One turn sends every row of this set to another row. A few are shown first. Where does it send the rows asked after them?
K_432: [  3 -15  -7  19 -13  -2   5  -7  -4 -15  -3  11   7]
K_545: [  6 -13  -8  -1 -21   5  14  -1   4 -16  -3   2   6]
K_776: [ 11  -9  -7  17  -4   7   1 -12  -4 -17  -8  -1  -2]
K_817: [  0  -8  -2   0  -9   4  11  -1   3 -26  -6  -5   0]
K_883: [ 12  -6  -8  10  -3   6   6 -18 -10 -16  -8   0   3]
K_864: [  9 -14  -8   1 -17   9  19  -3   3 -17  -5   0  13]
K_585: [ -5 -14  -1   9  -2   9  25 -16   9  -4   3   4  11]
K_322: [  5 -18   3  22 -12  -1  21 -11   1   6  -6   4   3]
K_40: [  3 -12   9   8   2   2  33 -13  -3 -16  -4   2   4]
K_712: [  8 -17   2  16 -12   0  14  -8   1   7  -7   3  -9]
K_537: [  5 -13  -8  13 -12  -3   9 -13 -10 -15  -2  11  12]
K_655: [  6 -12   1   2  -2   1  17 -11   7 -12   3  -1 -18]
K_157: [  7 -16   1   9  -4  -4  10 -12  -2   2  -6  -2 -15]
K_292: [  0 -14   4   7 -10  14  17  -1   2   1  -8  10  -8]
K_980: [ -3 -20  -2   1   9   4  21 -16   5  -9   1  -1   8]
K_809: [  1 -23   0  -4  11   4  14  -9  -1  -8  -5  -1  -3]
K_796: [ -4 -11   2  12 -11  14  23  -8   8   1  -2  10   3]
K_119: [  1 -16   5  19  -4  -4  26 -17  -1  -1  -5   1   9]
K_850: [  2  -7   6   2   4   1  24 -16   0 -17   0  -2  -9]
K_946: [  2 -11  -6  -2 -16   3  10   1   5 -21  -2  -1  -2]
K_779: [  3  -9  -1   1  -5   7  16  -4   1 -26  -9  -8   8]
K_321: [  9 -21   6  12  -7   4  34  -6   0 -10  -5   8   8]
K_343: [ 10  -9  -8   8  -7   1  10 -18 -13 -15  -5   6  10]
K_288: [  1 -19   2  -1   1  10  11  -1  -2  -3  -9   4 -10]
K_915: [ 13 -26   1  12 -12   4  26  -2   7  -5  -1   9   0]
K_978: [  2 -14   3   6   4  -7  13 -18  -5  -3  -5  -5  -9]
K_935: [  8 -11  -3   1 -10   9  20  -6   0 -22  -9  -4  14]
K_520: [  6 -12  -6  21  -9   2   0  -7  -1 -16  -5   5   0]
K_729: [  0 -14   5  12   4  -8  22 -20  -5  -5  -4  -3   3]
K_363: [ 12 -22  -3   8 -10   2  17  -4  11  -6   3   4 -13]

K_157 goes to K_712
K_520 goes to K_432
Where do these go?
K_915 goes to K_321
K_292 goes to K_796
K_817 goes to K_946

One turn sends every row of this set to another row. A few are shown first. Where does it send the rows asked after them?
K_730: [-3  6  9 -1 -1 -1  3  8 -3  5 -4 -1 -1  0 -5 12  2  0 17 -8 -2 10  2  1
  0]
K_930: [ -7   6 -14  -2  -4  -7  -3   3   5  -3   1 -13 -12  -5  -4   6   6  -6
  -7  -2   3 -12  -6  -6   8]
K_169: [  2   0   0 -11   3  -3   7 -10 -12  -4   0  -3 -17 -16  -3   3   0  -4
  -9   0 -16  12   5   0   7]
K_24: [  2  10   4   4  -5  -6   4  10   4  -3   4 -14 -13 -13  -5  14  -3   1
   7  -5 -13  12   6   0   5]
K_571: [  8  16   5  -3  -5   8  13   4  -9 -22  -5   4 -11   3 -14  -3   1   5
  -4  -2  -5   6  -5  -5  -1]
K_63: [  3  -2  -2 -10  12  -6   4 -10 -13  -3   1  -2 -16 -12  -1   2  -1  -2
  -8   1 -13   7   7  -1   2]
K_409: [ 11  15   0  -6  11   5   5   6  -3 -17  -4   7  -4  12  -6   1   2   3
  -9   0  -9   7  -8  -4  -3]
K_442: [  2   7   2   0   6  -6   1  10   9  -1   5 -13  -8  -7   1  17  -2   1
   4  -1 -15  14   3   2   5]
K_551: [-14  12   9   7  -4  -2  11  11  -1   0   2  11  -8   1   0   3  -4   4
  -7  13 -11 -10  -2  -5   1]
K_78: [  8  15   1  -2   7   7  10   2  -9 -21   0   3  -7  10 -12  -4   2   8
  -4   3  -5   3  -3  -5  -4]
K_291: [  1   5   2   2  13  -6   2   7   5  -3   9 -15  -9  -5  -1  12  -3   7
   9   2  -8   8   8   1   1]
K_967: [-15   7  15  -5  -2   0  14   8   7  -5   4   7 -10   6   0   5  -4   7
  -8  15  -8   0 -10  -4   7]
K_406: [ -9   7 -15  -3  -5  -2  -1   1   4  -4   4 -15 -10  -3  -3   7   9  -5
  -6   2   0  -8  -7  -3  11]
K_857: [  0   8   4   6   2  -7   5   6   0  -4   8 -17 -14 -11  -7   9  -5   6
  11  -1  -7   5  11  -2   0]
K_832: [-10   3 -12  -7  -2  -2   1   1   6  -7   3 -17 -13  -3  -2   6   8  -2
  -4   1   5  -8  -8  -2  13]
K_731: [-4  7  7  0  2  0  2  6 -5  5 -1 -3  0  2 -5 10  3  1 18 -5 -2  9  3  1
  0]
K_481: [ 7 -3 -8 -4 -5  5 12 20 -1 -9 -3  4  0  5 -6  9 13  2 -9 -3 -4 -4 -3 -8
  4]
K_633: [  0  -7  -9 -16 -12   8  -4   4  -9  -5   6 -11  -2  -2   6   4   2  -4
  -1   5  -8   1  -2   0   3]
K_807: [ -8   3 -12  -5  -2  -5   0   2   7  -5   0 -14 -15  -5  -3   5   5  -3
  -5  -2   8 -10  -7  -4  10]
K_382: [ -3   1   3 -14  -8 -10   0  -8  -7   5   2 -11 -20 -11  -9   2   2  -4
  -8  11 -13   5  -4  -4   2]
K_584: [ 11  14  -4  -5   7   0   6   2  -5 -21   0  -1  -9   8 -14  -4   2  13
  -8   6  -7   3  -3  -6  -4]
K_77: [ 10  17  -1  -4  -6   2  10   3  -6 -23  -3  -1 -12   1 -18  -3   1  10
  -8   2  -9   6  -5  -6   0]
K_803: [-4  6  9  0 -1  0  4  6 -5  3 -2 -2 -1  1 -6 10  2  1 19 -7  0  9  3  1
  0]
K_882: [-16   5  13  -2  -1   2  15  11   5  -5   1   9 -12   3   3   4  -4   8
  -5  12  -7  -4  -7  -2   6]
K_354: [  3  -3   0 -13  10  -6   4 -10 -10  -3   0  -1 -16 -14   0   4  -1  -3
 -10   0 -14  12   4   0   6]
K_853: [ -2  -3   2 -16   4 -12  -3  -8  -5   6   3 -10 -18  -6  -6   1   0  -1
  -9  13  -9   3  -4  -4  -1]
K_928: [ -2  -2   3 -18  -1 -10  -2  -6  -3   5   2 -10 -19  -8  -5   4   2  -4
 -10  11 -13   8  -6  -3   3]
K_919: [  4  -3 -11 -10 -15   2  -7   7 -11  -1   3  -7  -2  -6   3   3  -1  -8
  -5   1  -7  -5   1  -5  -2]
K_586: [-3  7  7  0  2 -1  2  7 -4  6 -3 -1  1  2 -4 11  3 -1 17 -7 -3  9  2  1
  0]
K_274: [  6  -4  -6  -4  -9   6  15  20  -3 -11  -2   3  -4   2  -9   7  13   4
  -7  -4  -2  -6  -2  -9   4]
K_159: [-12  14  11   5  -4  -5  11   8   0  -1   5   9  -8   3  -5   1  -5   3
  -9  14  -9 -10  -3 -10   0]
K_555: [-18  11   9   2  -6   3  14   9  -1  -4   3   8  -8   3   1   4  -1   5
  -5  16 -14  -4  -5  -1   6]
K_473: [  2   1  -2  -7   6  -5   6 -12 -16  -4   2  -4 -16 -15  -5   1   0  -3
  -7   2 -14   8   9  -1   4]
K_12: [ 12  16   0  -9  -4   1   7   7   1 -21  -7   2 -11   2 -12   2   2   6
 -13   0 -13  12 -11  -5   3]
K_316: [  0 -13  -5 -19  -8   5  -2   5  -6  -7   3 -10  -8  -3   6   2  -3   1
   0   2   2  -2  -2  -1   1]
K_936: [  5  -8  -7 -13 -10  -1  -5   8  -7  -3   0  -6  -8  -8   3   0  -7  -3
  -2  -2   3  -7   2  -7  -4]
K_441: [  5  -5  -6  -4  -5   7  16  17  -5 -13   1   0  -3   6  -9   5  14   7
  -4   0  -1  -7   0  -8   3]
K_312: [ 12  13  -4 -10   9  -1   4   6   2 -19  -4   3  -7   8  -8   1   2   9
 -12   4 -12   9  -9  -5  -1]
K_267: [ -2   0   2 -12  -1 -12  -1  -9  -9   5   4 -11 -20  -9 -10  -1   0  -2
  -7  13  -9   1  -1  -6  -1]
K_491: [-15  14  12   1  -9   1  13   7   1  -3   7   7  -7   4  -4   4  -1   3
  -8  16 -14  -3  -7  -5   6]
K_116: [ 10  16   4  -6   0   5   8   8  -2 -19  -9   8  -8   4  -9   3   1   1
 -10  -5  -9  10 -10  -4   1]
K_821: [-13   7  12   2   1  -3  12  12   4  -2  -1  11 -10   2   3   3  -7   7
  -8  11  -6  -9  -4  -5   1]
K_513: [-11   7  14  -2   3  -6  11   9   6  -3   3  10 -11   5  -2   2  -8   7
  -9  12  -3  -8  -6  -9   1]
K_467: [  6  -5  -9  -5  -1   7  13  17  -4 -10   1   2   0   8  -6   7  15   5
  -7   1  -4  -6  -1  -7   3]

K_551 goes to K_821
K_354 goes to K_169
Where do these go?
K_481 goes to K_274
K_586 goes to K_730
K_291 goes to K_442
K_936 goes to K_316
K_928 goes to K_382
K_159 goes to K_513
K_12 goes to K_77
K_807 goes to K_832
K_571 goes to K_78

